In the data rows, the value 128 means zero.
Some points:
[152  74  72 135 152  94 157 163 124 116 118 140 126 157 178 115 155  94  78 188 168 100  97  96 183 100 137 149 125  83 154 167 167 176 135 176 106 105 145 182 126 171 189 109  96 124 119  85]
[118 134 119 102 137 130 144  73 118  81 180  99 109 151 145  97 154  73 168 189  92 120  76 119  83 167  85  54 147 110 104 126 111  74  84 183 144 146 111 106  70  47 136 137 131 137 146 115]
[ 59 116 114 166  67 132 122 102 107 146 122  95 123  96  87  82 174 115 132 109 145 133  97  83  97 122 159 117 193 103 168  90 187 127 171 132  96 156 139 130 162 102 140 126 111 118 114 103]
[ 96 117 128 149 165 102  92 120 148  93 151 115 117 242 124 145  89 135 131 148 113  84 148  55 123 144 120 136 143 131 124 133 163 116 131 114 113 115 114 106 175 140 107  97  91  66  72 142]
[114 132  68 173  88 113 108 128 120 137  80 162 140  95 117 137  97 159 174 108 145  94 162 139 137 194 170 126 143 111 105 146 147  88 152 164 116 102 146 117  85 135 173 149 159 149 104 112]
[169 167 140  70 128 107 160 130  93 172 150 108 156 135 104 171 115 106 105  78 136 146 153 128  86 121  72 167 179 143 124 131 145 110  68 115  49 161 104 125 126 121 144 146 189 125 107 149]
[108 135 202 109  65 158 144 155  69 199 133 106 147 167 147 165 138 163 131 112 101 124  98 146 100 138 111 156  92  96 139  95 138 101 119 224 148 189 129 184 206 114 149 101 183  85 107 159]
[158 127 105 137 150  97 115 135 167 124 118 142 186 129 143 127 146  81 125 124  86  80 144 159 101 105 125 132 121  96  47 133 174 138 109 135 179 198 122 113  42 145 139 117  83 123 121 107]
[130 144 158 190 100 142  98 164 145 180 133  66 136 172 170 102 124 166 116 141 197  88 172 139 106  57 183 150 163 158 196 191 132 129 144 158  85 150 132  92 153  86 140 110  92 145 133 135]
[112 144 135 127 136 114 149 141 106 116 151 129 149 117 108 132 165 143 128  93 140 110 147  90 143 145 101 188 150 125 157  81 119  84  93 128 109  59 114 158 121 113 147 145  81 153 131 179]
[152 140  96 162 138 161 158 123 161 161 104 137 147 177 144  84 133 110 143 111 118 152 145 148 160  73  98 109  79 109  71  94 174 157 111 122  88 111  83 171 124  80 106  95 175 189 138 129]
[120 141 103  62 128 139 130 100 158 195 144 159 131 118 144 136 127  88 112  96 157 119  98  82 124 166 140 112 149  89 136  67 110 190 161 124 144  92 183 100 142 119  79 144 154 129 121  87]
[ 95 153 137 152 136 112 121 116 170 138 192 143  51 127 111  87  43 102  93  91 151  68 110 188 179  74 171  92 140 117 119 106 102 121 166 112 114 148 173 163 119 153 141 127 101 100 156 154]
[104 142 135 142 140 139  91  47 151 145 121 161 102 124 188 162 124 101  97 116 199 114 107 147 115 113 147 139  96 174 132 169 156 140 186 189 143 122  55 115 138 188 138 168 132 148 166 128]
[128 154  59 139 193 120 139 193 151  94 164 164 111 110  93 116 136 128 177 138 141  96 104 120 122 110 131  95  93 123  52 146 115 162 106 113 145  97 134 110 149 136 138 143 152  74 133 149]
[188 177 126 178 116 111 158  92 166 125 117 128  58  54 107 119 141 134 116 118  95 113  85  82 163 172 117 149 194 150  94 146  94 142  42 171 168 139  71 143 169 159 120  64 138 119 179  90]
[160 113 104 125 130 168 157  72 135  88 148 133 135 125 117 116 165  94 153  84  83 167  75 114 142 122  92 171 115 151 133 132  71 161 109 210 134 148 193  71  89  97 151 197 122 116  45 135]
[174 127  97 122  63 131  54 149 158  79 187 136 135 123 126 107 113  58 115 125  81 158 100 148 130  89 145 174 118 139 137 109 116 116 189 131  83 102 130 151 160  85 119  70 134 137 177 115]
[159 107 140 189 163 163 107 116 118 144 117 129 128  74 107  63  86 132 150 107 101 156  56 101  57 172 114 125 128 116 110 112 116 110  86 153 124  80 127 108 111 101 106 179  48 158 171  96]
[ 68 110 135 133 162 101  83  62  93  89 102  72 113 109 143  90  94 130 128 138  95 127  68 120 101 125 110 172  87  87 114 180 100 156  77  93  93 140 124 137  84 144 117 149 202 131  97 154]
[124 153  70 117  99 155 146 142  71  97  75 136 151 149 101 117 113 100 135 155 166 132 106 149 105 103 141 138 153 153 160 114 123 111  99  88 137 140  63 135 130 190 159 172 121 139 137 167]
[133 129 126 130 106 172  99 126  14 162 106 144  92 135 147 140  92 125 151 118 155 143 130  69 181 152  74  67 131 168 134 107 105 140 108 113 209 158 132 139  93  49 137 146 159 154  63 117]
[137  87  91 104  80  86 123 118 178 147 153  89 114  81 173 162  94 156 204 146 128 184 153 143 155  99  60 129 122 152 128 142 146  94  86 121 125 134 183 147 213 135 128 172 105 150 133 148]
[138 121 142  79 171 108  82 129 202 153 154 108 114  99 124 110 183 120 120 132 148  52 116 164 180 150 147 175 117 155 193 122 159 135 167  70 158 175  74 111 186  93 164  98 123 133 142 161]
[132 141 149 160  86 125 130 107  85  95 173 121 103 130 124 143 155 100  75 130 144 120 149 196 135 129 132 156  30 145 127 156 160 132  97  81 176  59 155 135 107 119 193 149 133 117 152  85]
[149 143 161  86  99 137 126 130 146 153  73  84 118 159  70  90 144  96 174 146 151 146 105 176  85 183 122 175 173 145 159 122 160 138 162 110 124  74 104 132 133 136 156 189 141 111  75 149]
[122 116 154 164 135 108 204 142 110 132 150 148 161 113 112 143  90 109 134 144 132 158 123 163 136 160 127  86  43 190 167 144 207 112 150 123  80 102 124 101 157 163  90 106 129 137  75 141]
[137 140 118 120  74 132 172  93 125 155 141 132 113  98 169 120 131 155 154 134 110 108 158 113 178 222 162 134  96 140  87 124  95 123 139  73  92 165 107 152  93 140 123 149 109 114 165 177]
[182 116 141 142 115  62 141 132 127  80 134 169 156 149 197 143  82  85 145  95 142  90  93  76  88 158 118 106 113  91 145  86 100 133 124  82 145 123 181 139 130 141 172 107 144 133 154 143]
[102 137 137  75 147  60  97 187 148 112  93 145 117 173 118 102 144 160 115 102 156 166 152  93 152 135 108 102  65 145 121  89  99 140 142 151  72 117 136 146 133 131 186 169 139 141 154  99]
[111 190 108  63  98 153 141 182  97 148 137 162 108 116 141  97 123 159 163 133  71 125 106  91  73 100 100 154 110 156 158 182 125 148 161 102 152 133 132 184 103 142  86 162  94 127 118  68]
[102 133 112 148 131 117 159 127 114  97 110  73 119 107 145  84 122 106 145 147 123 124 164  97  82  51 158 165  78 102 130  21 141  88 168 133 189 160 110  74 145 170 107  74 144 128 106 121]
[129 118  59 158 170 130 116 121 108 157 110 121 136 129 141 202 169 181 150 115 152 187 107 180 105 119 118 131  95  61 154 146  86 113 184 102 116  96 115 174 146 115 113  59 101 129 112 205]
[ 86 190 120 142 156  95 147 135 138 166 221 144 155 154 129 106 154 136 111 139 164 121 132 144  85 142 131 128 171 116  94 178 123 106 112 114 163  85 131 141 149 116 111  89 171 157 111 118]
[145  96 186 117 199 211 108 149 128 105 130 110  99 124 136 135 156 118 137 155 109 134 160 164 149 100  93 117 150  98  78 135 153  87 173 131 101 154 132 172 180 118 177 106 137 116 136  53]
[127 104 105  57 116 165  90 102  99 102 128 149 188 118 114 128 132 159 124 117 169 117 136 104 105 167 215 125 106 151 130 185 143 110 141 158 111 141 131 153 157 119 105  62 114 172 117 144]
[106 119 172  82 155 119 131 154 139 110  85  62 138 112 123 145 170 105  88  47 126 133 169  78 131 132 109  70 146 178 140 170 145 109 131 158 169  98 170 184  88 185 115 105 135 178 127 179]
[140 124 151 121 137  84 127 147 101 102 130 118  58 146  71 188  74 141 126 128 161 144 163 109  93 106 117 143 118 108 158 166 142 168 170 153 127 165 111 115 132  77 129 113 165 170 119 144]
[115 192 128 111 132 123 122 116 111 129 116  74 155 152 118 158 195 174 115 100 134 125 127 115 138 154 146  62  76 128 109 129 121 184 128 119 137 150  93 130 179 105  70 175 117  70 131  84]
[133 166 164 137 120 199 137 122 161 103 151 117 174  93 160  75  96 191 113 152 126 130 107 120 190 107 101 147 125 117 131 124 197 116 138 150 146  88 127  84  76 143  90 159 161  70 171 169]
[166 172 132 148 182 143 112 149 180 131  97 104  89 135 181 148  99 164 108  96 125 204 123 152 126 150 187 158 116 113 128  83 150 109 149 129 161 136 127 153  97 122 142 105 120  83  66 121]
[ 74 116 163 152 112 183 114 124 168  75  94 126 142  98 142 111  83 114 149 126 152 142 123 125 137  99 143 145 114 131  74 150  84 102 115  93 124 110 129  64 131 131 150  92 140 184 109  59]
[169 131 158 118 153 128 140  82  61 165 128 167 179  72  68  90  87  73 168 143 117 130 161 120  74 109 125 108 121 161 130 141  25 125 149 152 122 119 115 145 121 149 128 145 130 101 103 134]
[183 134 107  93 147 177 114 145 108 131 113 138  84 159 139 155 128 154 128 134 157  89  72 137 121 125 142  71 134 134 143 114 149  83 120 109  78 184 197 105  99 164 101 106 150 133 150 116]
[140 151  92 101 100 150 153  91 146 157  89 122 154 122  38 134 119 183 137 136 103  97 188 141 133 134 129 140 117  78 129 133  92 169 102 125 150 112 132  68 134 134 197  66 103 143 192 159]
[168  32 129 105 120  90 123 158 143 130 168 146 146  99 157  72 119 174  96 129 156 165 147 100  84 146 138 109 122 155  65 107 121 148 124 132 116 141 103  93 110  96 135 103 125 103 119 170]
[128 125  86 169  95 174 131 143 175 158 138 132 122 136  95 137 111 121  86 179  52 148 177 118 117 182 135  58 109  90 150 130 106 108 135 114 146 103 115 142 125 173 151 189 161 149  98 136]
[144  59 121 113 147 139  92 140  77 163 213  92 126 146  64 146 121 177 131 102  96 129 119 117 171 112 136 136 183 120 103 120 149 153 142 124 136 138 128 115 136 196 123 119 135 134 118 128]
[120 109 133  76 111 117  97 166  91 138 126 145 101 106 158 159 166 110  88  92  94 103 160 150 170 117  84  93 128 108 188 113 114  94  68 134  88 108  88  83  98 121 115  93  90  87  51 109]
[ 69  67 135 131 132 159 138 149 181 111 121 124 143 148 127 168 104 166 157 127 112 128 136 139 127  76 158  88 155 179 202 130 122 161  92 100 136 121  85 182  85 114 176  81 136  60 177  96]
[132 126 118 110 136  75 125  92  98 138  82 116 138 114 108 113 152 184 122 206  96 121 146 132 138 156 119 140 149 182 107  69 110 110  97 143 134  63 185 137  87 112 111 130 148 133 150  56]
[161  58 169 157  77 132 117 124 167 112  61 148 123 168 147 117 150 114 143  85 123  84 153 161 115  78  70 146 149 117  73 166 136 119 140  95 157 100 152 111 138 136  53 123 112  98 166 147]
There is one direction along which these points spread out most. Take the direction at right angles to it along which they spread out most. Go by this last direction. Where along it does each point below lie, from 0 to 99? The average is 50, and the first point in the table lies past the average. One standard deviation of the points above along it is 16.
[114 158 101 183 133 109 128 118 110 142 127  89 154 145 169 163 172 111 143 146 116 127 130 132 129 110 130  92 161 169 119 133 115 170 150  98 102  99 178 106 137 148 122 116 160 124 168 123] 55
[127 127 146 106 111 108 178 109 133 133 134 189 110 221 105  98 161 166 139  97 118 212 108 148 134 170 131 132 162 184 144 150 100 116 135 119 168 151 132  67 100 186 137 107 127 185 129 128] 42
[100 129 121 108  89 112 146 134 139 161  98 126 136 137  78 134 109  75  89 190 182 169 107 116 155 152 111 120 118 126  73 163  57 100  89 158 144 155 162 132 146  97  79 144  67  85 123 137] 47
[126 107 140 171 144 157 190 151 144 117 114 110 128 119 122 187 114 185  19 157  92  57 103 138 126 109 112 159 133 175 107 106 117  94 191  72 100 120 110 148 141 111 149 130 113 175 109 143] 53
[121 148 137 152 120 128 145  60 137  90 117 145 158 154 135 156 126 147 133  88 170 130 163 148 146 103 146 140 140  71 156 113 152 124 103 101  86 153 100 143 144 136 136 141  38 108 162  69] 58
[ 89 105 156 109 178 119 125 140  80 149  70 139 144 146 164 150 112  74 137 119  60 150 100 128 148  98 209 134 160 110 100 138 154 137 122 124 134 131 111 100 151  95 168 185 103 124 179 147] 53
[112 121 109 146 162 176 118 117 143  57 123 201 114 115 173 115 141 155 118 122 110  84 137 211 107 140 106 146 145 176 141  70 129 184  55 153 139 157 147 131 192 130 101 142 125 148 125 161] 61
[104 173 210 129  95 114  87 152 174 112 131 129 156 100 161 199 121 126 165 194 173 110  97 161 147 117 153 119 154 111 103  82 153 203 175 121  99 135  99 133  88 167 122 122  87 177 102 137] 57
[169  71 148 117 154 156 159 110 153 104 130 117 115 106  81 141 144 102 146 161 166 126 143  82 146 101 164 147 128  94 130 117  86  94  95 108 123 117 117 117  81 132  58 177 151 129 156 111] 62
[145 152 156 101 136  89 175 130 121  89 136 166  86 104 169  92 114 129 118 163 130 173 175 154 137 103 189  87 181  88 162 172 164 164 141 126 126 116 150 141 189  81 106 147 121 151 112 143] 49
[136 122 157 163  92  54  95 149 107 188 129 128 154 134  90 125 168 141 113  95  88 110 104 125 161 116 129 145 139  96 198 144 106  91 125 164 164 158 151 144 126  96  81 152 201 111  74 127] 25
[ 99 148 142 166 136 133  63 148 130 130 123 200 107  84  95 142 204  86 114 173 102 203 182  83 112 142  85 133 118 146 115 134 153 131 133 112 117 174 176 116  86 142 125 133 126  96 179 188] 52
[109 107  89 121 177 120 167 199  95 111 158  88 141 113 139 130  57  99 120 112 117 139 164 153 161 198  82 151 110  98 162 144 113 150 157 136 157 141  92 110  94 129  61 134 135 127 166  82] 51
